Some points, one per row:
[-29   7   7  10  39 -29  -4  17 -16]
[-41  -4  -8  23  42 -33  -7  19  -1]
[-24  -1 -40   2   8 -13 -15 -12 -27]
[ 30  19  52 -29 -52  11 -29 -82   9]
[-20  -4 -19  14  22 -32   7 -17 -10]
[ 13   0 -27 -42  39  32   9  69   3]
[ 45   6  43 -30 -39  27  -9 -91  17]
[ -2  -3  19  47  24 -40  -2  12  14]
[-10  16 -12   3  11 -34  -1  14  -7]
[  0  -6 -23  29   8 -39  20 -60  -2]
[ 13 -19  26  -6  31 -10 -11  32  15]
[-28 -18 -27  43  49 -36  24 -12 -26]
[-36  -5   5   8  23 -12  18  16 -26]
[-12  25  14   9  10 -26  -3 -10  16]
[-22  -8  12  10  22 -31  24  10  -3]
[ 46 -21  -9 -25 -35  35  11  41 -20]
[-37  -2 -29  24  21 -13  -4  13 -25]
[ 55  -4 101 -21 -18  36 -22 -35   6]
[-32 -19   7  -2  24 -41  -3   3  -4]
[ -4 -18  27 -16  46 -14  23 -11  12]
[ 11  12 -68  -8 -14  39 -11  26  17]
[-26   5  13  -5  19 -33   5 -10 -27]
[ 32  -5 -46 -17  -3 -39  -6 -30 -19]
[ 47   0  57 -20 -89  54 -37 -36 -11]
[ 41  21  30 -20 -20  11  -1 -30  20]
[  -8   24  -21  -25 -127   84  -16   33  -17]
[-35   1 -13  19  16 -51   4 -20  -7]
[-34  -6  -8  45  31 -29  16  15  -1]
[-41  -4  -5  28  36 -30  23 -13 -10]
[ 21 -24 -53 -24 -22  26  27  10  17]
[  -4   -8    0  -12 -124   80  -18   30  -12]
[ -1  22  14  17  18 -49  -7 -33 -10]
[ 29 -27 -27 -16   5  28  22  -1   9]
[ 10  14 -36 -26 -17  28  28  71  -6]
[ 64  -8  41 -17 -51 -15   4 -68  22]
16 more points follow, each with its number after it:
[ -17    3  -14  -27 -121  122  -12   58   -9] 0
[  6  -8 -40 -22  27  29   0  25 -21] 1
[  2 -10 -16  20  17 -35 -10 -34  -5] 2
[-52   2  55  44  13 -11  -5  27 -10] 3
[  7  -8 -56 -40 -12  44  -9  41 -19] 4
[-12  17  10  16  13 -11  17  29 -15] 5
[ 32  13 -62 -35   0  64   4  53  15] 6
[  1   1 -78 -24 -18  67 -11  29 -20] 7
[ 20 -23 -62 -36 -15  24   7  59  15] 8
[ 67 -10  14 -34  11   7  -7 -43  23] 9
[  20  -16   26  -35 -122   93  -19  -13    7] 10
[ 28 -18  38   1  -7  48  13 -15  30] 11
[-16   4  -4  30  22 -26   0 -15 -24] 12
[-32 -17  -7  20  35 -13   9  31 -17] 13
[ -1 -18   2  31   9  -9   5   7 -24] 14
[ -6   4  10  31  44 -30  23 -40 -11] 15
Which of these numbered points is nearest to each point below, ignoring the direction in which the first points spread most? Its number follows each.
[ 11  -8  -4 -32 -85  35 -19   8  27] > 10
[  -7   18    3  -14 -114  116   17   54   -6] > 0
[  4 -21 -15   4 -17  59  25  36  20] > 13
[ 34 -10 -27 -43 -47  45  28  37  17] > 8
[-60  24  44  36   7  -8   6  15 -23] > 3
[ 87  22   8 -12  -3 -13  -5 -74  59] > 9
[ 10  -1 -31 -20   2  14  25  71  15] > 8
[-65  11  36  19  26 -10  24   4 -11] > 3
[  6 -23 -35 -34  20  45  -1 -11  -1] > 1
[   3    1   14  -47 -124   68  -12   11  -13] > 10
[  7  -4 -50 -11  59  33 -10  37  -4] > 1
[ 10  -8 -26   5   3 -10 -15 -63  12] > 2
[-31   3   5  19  43 -16   5  30  -4] > 13
[ 46 -19  -7 -42 -56  15 -26 -64  15] > 2
[ 80 -19  28 -30 -21  -6 -28 -63  33] > 9
[   1   -3  -14   -2 -124   62   -8   43   15] > 0
[-47  -3 -25  24  19 -35   8  15 -16] > 10
[-52  -7  -1   5  16 -36  -1  20 -10] > 10
[ 36  17  -6 -45 -29  65   3  31  -6] > 1
[-14  20   7  19   4 -11   8  27 -25] > 5
[ -3  13 -51 -41 -34  30  24  22  -7] > 4
[-13  24  22  34   4 -24  21  31 -16] > 5
[  3 -16 -18  44  18 -38 -14 -56 -15] > 2
[-40   3  16   8  12 -14  -7  -1  12] > 10
[ 20  -5 -55 -35 -45  63  22  28  -1] > 4
[-19 -15  20  26   5 -27  25 -46  11] > 15
[  5   1 -75  -7  18  14  13  36   3] > 6
